In the data rows, the value 128 means zero.
What is the hidden score of each row? Scores go from 0 to 30, and 15 is about the middle. The score is a weighted sum of the row's numbers plus the product of two more (or one squared), each taken from its middle value.
[142 113 134 109 122 148 132 119 109 148 135 124 135 137 133 149 126 138
 124 138 120 144 141 138] -> 16
[152 103 126 113 127 149 135 116 114 144 142 132 154 145 169 137 137 165
 113 134 118 163 142 131] -> 13
[124 123 125 115 125 136 126 119 123 142 139 133 135 134 122 133 125 133
 129 140 115 130 136 130] -> 12
[141 114 127 115 124 142 122 114 114 146 141 126 148 140 138 135 131 137
 109 138 114 140 145 130] -> 15
[142 112 130 108 122 146 130 120 111 143 134 129 136 133 138 139 125 138
 122 142 119 139 144 136] -> 18
[147 111 125 117 132 139 100 119 109 140 143 124 138 146 135 128 132 122
 105 137 114 136 144 123] -> 13
[139 111 137 106 122 149 140 114 112 146 138 130 141 138 131 148 127 141
 127 142 125 144 142 137] -> 15
[108 131 122 119 121 123 111 118 131 137 135 128 125 135 107 130 122 122
 124 132 114 111 131 121] -> 15
[ 85 152 112 139 113  92 116 126 159 134 126 121 119 120  80 109 126  99
 137 123 121  85 106 107] -> 15
[128 123 126 118 132 136 112 126 118 135 143 123 130 135 122 127 125 126
 123 139 119 126 138 126] -> 15
[143 114 127 112 121 143 127 116 113 152 138 129 149 143 137 136 130 133
 115 134 116 142 139 130] -> 16
[141 114 127 114 122 144 114 117 112 146 142 131 140 140 131 135 130 132
 112 132 114 135 141 129] -> 13
[113 114 119 118 132 124 132 117 141 131 147 149 143 139 156 125 128 162
 125 128 120 139 136 117] -> 8
[144 113 125 111 119 142 123 114 114 150 139 128 156 150 137 128 137 137
 116 133 116 140 142 125] -> 14
[ 78 177 126 168 121  71 135 138 176  91  86 132  64  85  76 110 118  73
 157 103 147  64  82 126] -> 8
[116 125 139 114 129 132 119 121 121 126 138 131 110 125 121 142 117 129
 139 137 119 119 138 138] -> 14
[101 127 113 139 140 112 131 139 151 121 145 121 141 123 147 114 130 163
 141 130 130 128 114 113] -> 14
[143 114 130 110 126 144 124 116 111 143 139 130 140 137 137 137 129 141
 113 141 119 142 143 127] -> 15
[139 115 132 109 128 146 128 116 111 141 137 134 138 143 137 140 130 133
 122 137 118 142 140 132] -> 13
[130 114 136 117 135 137 113 119 118 129 142 139 120 135 141 134 119 140
 120 129 116 136 141 129] -> 15
[152 121 133 129 134 146 136 140 117 126 128 124 147 131 147 130 133 139
 127 134 136 152 136 139] -> 16
[120 126 128 117 119 134 119 129 121 137 137 121 131 136 115 129 122 126
 134 137 116 128 134 133] -> 16
[107 130 122 118 119 123 122 123 135 139 142 129 131 130 107 127 128 129
 133 136 109 115 129 122] -> 15
[102 206 134 221 149  63 195 198 192  35  27 108  56  50  97  99 132  80
 192  84 217  85  49 138] -> 14
[119 115 117 120 133 126 118 119 133 132 147 146 134 139 151 125 130 154
 115 128 114 134 137 118] -> 9
[ 74 166 118 164 124  79 147 142 176  96 105 122  83  89  90 112 120 107
 166 114 144  83  81 118] -> 12
[143 115 129 114 127 142 112 115 112 142 137 127 139 143 133 133 128 132
 113 136 111 137 144 128] -> 14
[141 110 128 110 121 146 122 117 112 147 137 127 144 144 133 135 135 133
 114 134 121 142 141 125] -> 14
[ 81 163 125 144 119  82 122 123 164 115 105 140  85  98  79 114 122  89
 146 114 127  74 104 120] -> 12
[160 103 133 117 134 151 120 120 102 132 141 127 138 136 172 140 130 146
 109 134 117 154 146 130] -> 13
[139 112 136 109 130 145 118 115 110 134 139 131 126 135 136 144 120 129
 121 130 117 139 143 133] -> 15
[139 116 128 115 128 141 104 113 111 135 137 129 130 135 138 131 121 122
 111 131 116 131 144 126] -> 11
[123 177 130 188 144  91 163 178 165  76  66 119 114  94 106 100 151 100
 148 105 189 107  90 126] -> 18
[142 113 129 106 115 148 138 118 115 148 138 129 144 143 136 138 128 145
 129 137 123 149 139 138] -> 16
[134 115 130 116 125 137 109 117 118 146 140 127 146 144 128 131 127 129
 107 135 115 132 138 121] -> 16
[125 123 122 122 122 127 107 122 126 144 143 124 137 141 118 121 128 123
 114 137 113 117 136 117] -> 17
[144 111 129 110 117 143 128 115 117 150 136 130 145 145 134 134 131 137
 113 135 118 144 140 127] -> 19
[143 116 128 113 123 142 118 119 112 146 140 126 142 144 132 135 127 130
 113 135 116 136 142 129] -> 18
[157 109 133 118 136 149 110 117 102 133 143 125 138 140 154 142 127 132
 110 135 112 146 145 130] -> 15
[142 114 127 109 121 145 130 114 114 148 135 126 150 144 136 136 138 137
 116 136 116 146 141 132] -> 15
[123 173 135 181 144  97 176 175 162  78  67 128 105  91 110 106 139 109
 161 114 194 116  93 138] -> 14
[140 115 131 113 120 143 126 114 114 144 137 132 137 145 136 141 126 135
 119 135 119 140 143 132] -> 17
[140 112 134 110 125 148 130 123 112 141 138 132 133 140 136 140 125 139
 122 131 116 141 141 135] -> 17
[128 149 134 155 145 117 159 157 147 106  94 139 134 114 128 111 149 132
 140 122 172 135 119 128] -> 22
[142 114 137 108 125 145 128 117 110 141 139 130 135 135 132 147 126 138
 122 138 120 142 142 134] -> 17
[106 132 124 121 121 118 108 120 133 139 141 128 124 127 104 125 121 111
 127 130 112 111 132 120] -> 18
[124 126 127 117 123 129 106 119 122 142 139 130 138 136 119 126 126 118
 114 135 112 119 137 123] -> 14
[139 113 140 113 127 144 110 120 107 131 138 130 118 134 140 143 119 128
 114 134 119 132 145 135] -> 14
[ 81 164 118 147 117  83 119 129 164 119 105 126  92 105  75 114 122  83
 142 115 131  70 101 121] -> 12
[145 113 119 114 125 138 114 115 115 154 143 125 159 149 134 126 136 127
 101 138 110 139 142 115] -> 19
[141 114 136 116 132 137  95 120 108 129 141 135 125 136 140 136 124 124
 111 129 110 127 145 129] -> 17
[ 99 133 100 149 141 101 109 136 157 118 155 115 147 122 141  89 125 143
 132 119 120 118 108  98] -> 29
[143 120 134 118 129 145 118 126 109 133 137 130 136 134 132 142 123 131
 123 134 123 136 138 130] -> 19
[123 126 119 120 124 128 111 122 126 144 141 133 136 138 115 123 130 126
 118 135 112 122 136 122] -> 12
[140 114 132 107 122 148 135 117 113 144 135 128 141 140 136 141 127 140
 123 135 118 144 141 134] -> 18
[144 114 122 113 122 143 117 119 114 149 139 127 145 140 135 136 130 135
 106 139 115 139 144 128] -> 18
[138 112 143 107 125 149 137 118 111 134 135 135 128 139 142 150 120 136
 128 139 117 141 140 139] -> 24
[ 81 154 123 130 112  88 111 114 159 128 114 146  93 115  79 119 123  98
 130 122 109  74 110 114] -> 16
[ 82 161 106 177 136  85 161 163 179  90 117  92 113  87 111  97 119 131
 175 108 155 101  72 116] -> 22
[123 182 127 198 142  94 193 188 170  65  62  98 103  77 110  99 139 107
 179  98 207 113  71 139] -> 20
[116 128 120 124 120 124 100 119 127 145 142 127 133 138 108 123 134 122
 114 136 112 113 137 119] -> 12
[139 113 129 111 123 145 122 116 111 141 138 131 136 137 139 143 126 133
 120 133 117 141 142 134] -> 11
[145 105 132 115 136 148 132 118 110 133 142 128 140 140 157 142 126 147
 122 134 122 153 143 137] -> 12
[144 114 125 116 122 142 112 115 112 149 139 129 145 144 136 130 137 129
 108 132 111 136 144 122] -> 12
[ 85 149 118 128 110  87 107 103 158 145 123 146 106 122  83 117 129  93
 112 123 104  73 118 106] -> 20
[154 116 133 125 134 144 136 126 117 136 127 139 153 146 147 128 146 143
 113 130 134 154 145 129] -> 11
[158 102 132 113 126 154 131 119 104 138 138 129 146 139 166 146 129 145
 112 135 117 159 144 137] -> 16
[144 115 124 117 128 141 104 120 112 145 142 126 140 143 134 129 132 124
 108 133 114 136 144 120] -> 13
[140 112 133 107 123 146 130 121 110 138 137 135 138 137 136 139 127 140
 121 136 118 142 142 136] -> 15
[142 115 135 112 129 145 116 124 106 130 137 124 126 136 136 142 121 129
 124 133 119 138 140 134] -> 15
[142 114 127 113 121 142 117 113 114 154 142 128 157 152 135 129 140 134
 106 136 115 139 142 124] -> 14
[126 126 117 122 124 126  97 122 120 141 141 127 134 138 120 120 128 116
 112 133 110 116 138 117] -> 12
[141 113 136 113 123 144 124 117 111 143 139 134 143 141 133 138 127 130
 119 138 120 144 140 136] -> 15
[144 115 134 115 127 140 105 112 109 138 140 126 132 140 139 132 129 128
 114 131 116 134 143 126] -> 16
[144 115 121 116 121 139 107 114 110 145 144 132 141 145 142 132 128 125
 105 133 112 132 145 121] -> 16
[145 113 125 111 125 143 116 116 111 147 141 128 143 145 131 136 131 121
 109 138 115 140 143 122] -> 15
[145 116 131 116 126 142 113 116 113 144 140 133 141 145 138 135 126 127
 112 135 118 136 144 127] -> 12
[125 176 132 193 149  98 180 189 162  63  66 102  97  84 112 102 134 107
 176 103 199 114  78 143] -> 18
[ 94 128 106 142 142 109 121 132 152 113 153 123 131 119 142 109 118 157
 140 121 122 123 113 109] -> 21
[141 113 128 108 120 145 129 122 114 146 137 129 143 138 133 144 124 140
 120 139 115 140 140 132] -> 22
[138 113 130 107 120 148 135 116 115 147 134 129 141 142 138 139 128 146
 124 133 122 148 139 133] -> 16
[144 120 124 129 133 133  97 126 111 136 139 118 140 145 132 119 133 114
 105 130 115 126 141 121] -> 14
[ 96 167 127 171 140  83 172 160 179  85  85 145 102  89 119 103 139 123
 159 108 174 110  91 131] -> 11
[122 115 129 114 132 137 138 118 126 134 141 144 136 137 148 134 127 157
 122 127 122 142 137 129] -> 11
[ 83 154 107 171 142  91 151 155 173  90 130  92 112  93 121 106 113 141
 173 114 147 106  77 108] -> 25
[153 128 127 141 136 139 144 152 123 121 121 120 158 131 146 119 140 145
 127 128 154 153 133 133] -> 17
[120 122 133 111 122 144 141 124 122 139 133 128 129 137 120 146 121 136
 138 138 129 137 135 137] -> 17
[141 112 131 113 124 144 119 117 111 142 139 126 132 141 139 139 130 134
 117 138 115 143 145 129] -> 14
[143 113 126 110 120 144 125 116 116 151 138 126 146 148 133 137 134 140
 111 138 118 146 143 123] -> 21
[161 100 137 106 128 158 150 121 104 140 138 130 147 141 164 149 127 161
 122 132 128 169 142 138] -> 17
[148 114 121 120 127 133  88 115 110 145 146 131 151 152 134 121 137 118
  99 133 113 131 148 114] -> 14
[149 131 131 145 143 135 141 156 128 114 118 122 149 134 145 113 141 136
 128 124 159 151 131 132] -> 16
[ 79 173 119 181 136  81 175 164 183  74  90 108  85  78 100 110 121 126
 187  96 168  96  68 126] -> 19
[130 158 141 166 151 124 181 186 144  74  89 115 108  93 125 119 126 126
 174 120 189 136 103 156] -> 23
[125 137 145 129 141 142 153 157 124 108 114 121 112 114 114 142 121 131
 160 135 151 138 123 151] -> 23
[113 130 122 118 121 122 111 118 130 147 143 131 131 134 108 118 127 118
 123 136 113 111 131 119] -> 13
[143 115 129 116 130 139 111 123 111 137 140 127 134 139 136 136 125 125
 116 130 117 139 142 127] -> 15
[133 158 131 166 143 123 185 178 148  89  88 113 135 104 123 120 140 133
 167 122 186 140 101 142] -> 17
[153 107 128 107 124 156 144 121 105 148 138 123 155 138 148 141 134 150
 118 136 120 156 141 135] -> 19
[142 115 133 112 122 144 122 115 114 145 137 130 142 145 138 139 129 135
 116 135 118 142 142 130] -> 14
[143 112 126 112 123 142 117 110 113 147 139 128 138 140 139 133 129 133
 115 135 116 141 143 128] -> 11
[158 106 136 114 128 152 124 117 101 138 141 125 142 139 155 140 126 138
 112 136 117 150 145 134] -> 16
[125 156 125 158 141 119 145 163 141 101  99 113 130 110 108 110 134 116
 151 127 167 120 112 134] -> 20
[143 116 128 117 125 137 108 111 115 144 146 128 143 151 135 127 135 130
 105 132 114 133 145 120] -> 13
[142 114 139 115 132 147 119 124 107 130 139 125 123 133 138 143 122 127
 127 136 119 141 142 139] -> 16
[122 125 135 111 125 133 122 118 125 140 136 133 128 132 115 130 124 131
 131 138 122 123 136 130] -> 16
[142 115 128 113 123 142 123 116 113 149 142 128 142 138 139 134 129 135
 110 136 116 140 141 131] -> 15
[144 114 125 110 119 147 128 118 114 147 140 127 146 143 132 143 128 137
 115 131 120 140 142 133] -> 17
[114 115 122 117 136 125 133 117 134 132 144 148 135 131 151 131 124 162
 125 125 118 142 135 122] -> 10
[149 110 129 121 131 142 105 118 111 139 149 125 141 143 151 131 135 138
 108 129 115 144 142 119] -> 20
[122 181 134 193 145 100 186 196 165  56  64 107  94  73 110 113 131 104
 187 104 202 116  74 145] -> 29
[142 114 128 113 130 141 110 121 109 139 138 130 134 137 138 136 130 123
 108 129 114 133 146 130] -> 13
[102 132 126 119 118 119 117 119 138 139 139 130 128 125 105 125 123 122
 133 139 114 109 126 123] -> 15
[ 91 138 103 153 136 107 143 150 161 110 149  95 140 112 133 108 114 158
 166 115 132 115  92 107] -> 21
[139 115 135 107 121 148 139 123 112 141 135 135 132 139 139 147 125 142
 125 135 125 143 140 143] -> 22
[143 113 134 112 126 144 124 120 113 144 138 130 146 143 134 136 131 134
 113 136 113 140 141 129] -> 17
[103 135 124 125 125 115 109 118 138 134 139 130 118 130  98 125 119 114
 133 133 108 101 126 122] -> 13
[144 114 119 115 126 140 105 119 113 146 142 130 144 142 135 128 134 127
 108 132 114 131 141 126] -> 10
[156 105 135 113 132 150 122 116 104 135 138 126 143 144 159 142 133 136
 109 134 114 154 144 137] -> 14
[117 162 135 170 148 102 165 166 157  81  80 142 106  98 123 109 142 123
 152 113 184 123 104 136] -> 19
[ 81 152 120 132 107  84 100 106 155 135 121 149  91 119  78 118 125  81
 119 123 112  73 119 115] -> 9
[152 103 128 118 136 144 132 120 116 136 141 139 149 138 175 134 141 157
 109 129 124 162 143 126] -> 11
[119 130 122 122 125 126 104 123 125 135 141 123 129 130 113 125 122 113
 127 130 116 116 132 123] -> 18
[142 115 133 119 130 140 103 118 110 134 140 134 125 142 138 137 122 119
 109 128 113 134 144 129] -> 11
[113 130 124 122 123 121  98 117 127 146 143 129 138 137 107 117 128 117
 123 133 112 111 134 114] -> 23
[145 114 128 113 122 144 121 122 113 145 141 126 141 141 135 133 128 136
 114 137 115 140 142 128] -> 18
[143 115 124 117 127 141 116 116 112 146 141 130 148 143 134 133 129 131
 108 137 115 136 142 123] -> 14
[ 79 191 123 189 122  63 159 157 189  77  65 119  66  77  68 102 124  71
 170  99 168  64  66 126] -> 12
[154 106 140 116 131 153 119 114 100 135 138 127 132 142 155 143 120 137
 120 130 118 149 143 138] -> 12
[142 113 132 114 126 142 114 120 110 137 137 132 132 140 137 139 129 133
 115 137 115 142 143 135] -> 12
[139 114 131 118 127 139 105 117 109 137 141 131 128 142 138 131 120 122
 110 128 115 134 146 128] -> 12
[144 114 126 113 126 143 120 116 115 146 140 128 148 147 137 133 135 133
 109 136 118 139 142 126] -> 15
[139 114 134 113 134 144 119 113 111 138 138 132 129 134 137 135 123 134
 112 133 120 137 144 136] -> 14
[ 98 139 119 127 119 112 112 122 143 137 139 125 125 122  96 118 124 119
 133 135 112  96 121 114] -> 16
[150 125 134 138 145 140 134 153 120 111 120 124 147 130 146 117 135 139
 128 130 154 149 133 137] -> 22
[131 129 125 139 142 117 132 137 140 120 118 156 145 135 149 108 150 147
 113 120 146 140 139 121] -> 8
[146 111 119 118 124 138 100 114 113 153 142 125 148 149 134 126 138 123
 101 132 106 135 144 114] -> 13
[139 114 115 114 122 137 117 117 118 145 140 126 149 143 140 129 129 138
 112 129 114 134 142 124] -> 19
[141 115 130 112 124 144 123 110 113 145 138 126 140 144 137 135 131 137
 119 132 115 143 140 134] -> 12
[143 113 129 116 129 140 104 118 110 138 139 129 132 140 139 139 130 126
 109 136 115 132 144 126] -> 12
[113 132 125 123 127 122 101 121 130 136 139 128 121 130 105 120 122 110
 122 136 112 109 133 120] -> 15
[145 115 128 110 124 143 120 120 114 148 141 129 151 138 137 134 132 133
 115 132 119 144 141 127] -> 18
[ 90 145 118 135 128 104 107 128 145 123 137 111 109 116  95 115 116 110
 145 126 117  94 108 113] -> 22
[147 115 127 115 130 139 110 114 111 147 141 131 144 144 140 129 132 128
 107 136 113 135 145 128] -> 12
[140 113 129 110 126 144 118 117 111 139 138 129 132 142 135 137 126 129
 112 131 115 139 143 131] -> 16
[146 114 130 112 124 141 119 117 114 146 136 130 143 143 133 136 133 135
 114 140 117 140 142 127] -> 14
[ 79 184 123 171 118  70 156 148 182  96  78 128  69  86  72 111 129  85
 166 103 156  70  76 122] -> 13
[ 93 137 120 121 113 110 116 120 142 139 137 129 121 127  96 118 124 115
 132 130 112 100 122 117] -> 15
[150 107 121 116 133 144 139 122 120 141 140 135 158 147 168 130 139 163
 110 125 126 160 141 127] -> 15
[ 87 189 123 188 132  75 168 169 176  75  74 100  72  69  77 106 121  84
 185 102 170  78  66 136] -> 17
[ 99 129 109 142 138 111 129 136 152 120 150 126 141 123 140 112 128 162
 142 122 126 129 113 104] -> 26
[141 113 134 115 131 143 117 115 112 137 139 129 131 137 138 139 127 129
 115 133 113 133 143 134] -> 13
[141 114 133 111 123 148 129 113 113 141 139 129 135 137 140 140 122 137
 120 134 119 141 141 135] -> 14
[141 114 139 111 131 145 123 120 110 138 136 134 130 142 136 144 126 128
 123 135 116 136 141 137] -> 14
[120 190 133 201 142  86 181 193 169  57  58  98  85  70  96 105 130  82
 188 100 200  98  67 145] -> 23
[144 113 124 115 122 141 108 113 115 147 141 131 147 145 135 131 136 126
 103 132 109 137 143 125] -> 12
[107 132 125 125 127 118  97 124 131 131 140 135 116 127 111 121 125 113
 127 126 111 105 131 117] -> 19
[141 117 131 117 129 139 109 120 109 139 135 132 131 138 136 133 124 126
 115 132 114 133 143 128] -> 13
[137 129 142 131 144 129 135 135 127 117 117 154 131 131 146 127 144 141
 119 124 151 142 140 134] -> 19
[ 89 142 128 128 126 101  93 116 141 124 136 131  95 122  92 119 116 100
 135 120 109  87 119 116] -> 21
[ 78 181 130 169 120  72 158 141 182  93  77 124  72  81  71 116 125  84
 166 105 156  71  79 128] -> 11
[146  99 138 116 141 149 134 119 110 123 143 138 129 131 176 151 123 164
 117 125 123 161 144 134] -> 15
[144 149 124 159 147 123 153 168 141 104 102 112 149 118 134 104 146 132
 142 122 173 141 114 131] -> 21
[141 114 133 112 131 140 109 115 110 140 139 132 137 142 136 135 127 127
 115 132 116 135 143 128] -> 14
[ 77 194 121 203 135  69 208 184 200  52  66  95  72  57  91 107 115 111
 210  94 192  88  44 136] -> 16
[149 100 133 112 138 153 148 117 115 136 142 136 142 133 174 148 124 169
 119 130 125 169 143 134] -> 13
[ 79 159 121 143 113  80 105 117 160 122 112 147  86 108  81 110 121  82
 129 113 117  63 109 116] -> 8
[ 72 201 139 187 126  55 176 154 194  71  49 139  42  61  60 116 125  64
 180  90 170  57  63 136] -> 9
[140 112 132 113 120 144 122 118 112 142 137 125 138 144 131 141 126 134
 113 137 114 140 143 135] -> 21
[142 112 136 109 118 150 141 123 113 144 137 123 147 136 140 142 125 139
 134 139 124 148 139 135] -> 16
[142 114 128 110 125 143 123 120 113 148 139 130 148 142 138 136 132 137
 117 138 120 138 142 131] -> 14
[141 114 130 112 121 144 125 121 113 141 140 127 141 143 136 140 126 135
 118 137 123 141 142 136] -> 17
[147 110 131 119 140 144 135 125 115 126 138 136 140 135 170 134 139 159
 117 129 128 161 145 129] -> 13
[143 115 130 116 120 142 109 119 112 140 142 134 139 143 138 131 126 126
 108 135 114 136 143 127] -> 13
[147 116 121 121 126 136  91 118 112 147 144 133 144 146 134 120 133 117
  94 137 110 130 146 116] -> 12
[118 184 134 186 137  93 203 186 173  75  57 115 102  80 104 108 142 109
 174 100 208 116  77 139] -> 15
[143 116 131 116 130 139 108 114 113 141 141 130 130 141 135 133 126 127
 111 133 116 135 144 125] -> 13
[144 115 127 108 121 146 126 114 116 146 140 132 140 140 138 139 131 135
 114 135 116 142 142 133] -> 14
[161 103 126 111 132 156 133 119 108 146 142 129 149 141 164 144 131 154
 113 133 115 164 145 134] -> 14
[144 110 120 115 134 140 110 112 114 149 141 127 145 149 140 126 131 131
 108 134 111 137 146 119] -> 14
[155 102 125 122 137 143 121 116 109 134 144 137 144 142 172 128 129 151
 105 127 112 152 145 123] -> 12
[131 113 126 114 126 139 132 117 121 142 142 138 140 140 137 136 126 152
 122 136 119 143 140 128] -> 13
[147 106 132 118 136 147 139 125 116 133 138 136 148 140 166 129 131 166
 117 126 128 166 143 130] -> 14
[ 91 143 119 129 125 104  96 117 141 128 136 130 102 123  90 115 117  99
 129 123 110  92 122 114] -> 15
[149 107 127 115 125 147 128 115 116 149 144 130 156 150 158 130 136 154
 108 134 121 153 141 121] -> 15
[139 116 130 114 127 142 114 115 110 139 139 134 132 136 133 140 131 130
 114 135 113 135 143 127] -> 14
[ 98 124 119 131 147 117 135 132 144 111 149 136 129 119 150 123 116 167
 146 120 126 130 120 119] -> 22
[ 79 178 124 160 111  73 160 134 179 104  78 133  79  88  70 114 131  83
 160 107 153  69  84 128] -> 13
[150 123 127 137 136 140 134 143 119 120 122 125 154 136 149 117 141 141
 121 130 149 155 135 131] -> 15
[140 113 130 109 123 146 129 124 112 143 141 132 142 143 135 144 132 138
 120 136 119 142 142 131] -> 16
[134 116 130 114 129 139 121 120 119 139 142 135 136 138 139 138 123 135
 119 134 114 139 143 127] -> 13
[142 113 134 111 119 145 127 117 115 144 140 130 139 144 134 137 128 136
 117 137 118 139 142 134] -> 18
[142 116 130 120 120 141 111 117 112 139 141 135 136 143 135 135 125 131
 111 130 110 135 142 124] -> 14
[142 113 134 113 127 143 118 116 110 137 137 130 134 140 134 140 129 133
 118 131 120 141 141 129] -> 16
[ 75 154 117 158 129  91 161 149 171  88 120 113  95  87 116 112 107 141
 181 112 153 109  85 120] -> 22
[143 115 132 116 124 142 110 116 111 142 140 130 137 142 139 134 129 124
 111 135 114 137 143 126] -> 13
[ 76 168 132 144 106  82 157 127 171 112  92 140  80  95  65 123 122  92
 159 115 145  76  94 132] -> 13
[141 116 129 117 129 138  98 113 110 134 143 132 128 138 136 131 128 123
 108 133 107 129 145 125] -> 14
[142 113 131 112 124 146 129 120 113 146 137 128 138 137 137 140 126 138
 124 131 120 143 140 133] -> 14
[139 129 130 133 137 134 112 139 116 120 132 121 126 130 125 122 122 118
 125 132 135 129 136 132] -> 19
[142 111 137 109 125 145 118 122 108 133 135 130 124 134 136 148 122 130
 116 134 114 138 141 138] -> 17
[112 129 127 119 128 122 117 124 132 142 136 129 127 132 111 126 125 125
 127 135 115 116 129 120] -> 15
[137 111 139 109 127 147 132 117 109 133 137 134 123 134 138 150 120 139
 129 134 120 142 141 143] -> 13
[ 75 161 130 143 117  82 100 122 160 110 109 145  67 102  84 114 114  78
 134 110 122  68 108 121] -> 7
[143 116 130 122 129 139  90 114 109 136 140 126 135 145 142 124 123 118
 102 132 107 127 146 123] -> 12
[121 125 127 116 120 128 121 119 127 147 137 131 135 142 114 127 123 129
 126 138 116 120 134 122] -> 20
[133 115 126 117 128 135 119 115 124 145 145 139 152 139 143 126 132 143
 112 133 115 139 139 116] -> 16
[140 114 135 112 126 145 120 124 110 136 141 135 128 136 138 144 126 135
 118 136 117 140 143 137] -> 13
[113 183 138 186 136  98 194 191 167  63  61 103  82  76  97 118 123  99
 196 108 197 106  70 150] -> 15
[150 127 129 137 139 137 131 143 121 121 120 129 143 144 145 119 142 138
 119 128 146 150 137 127] -> 10
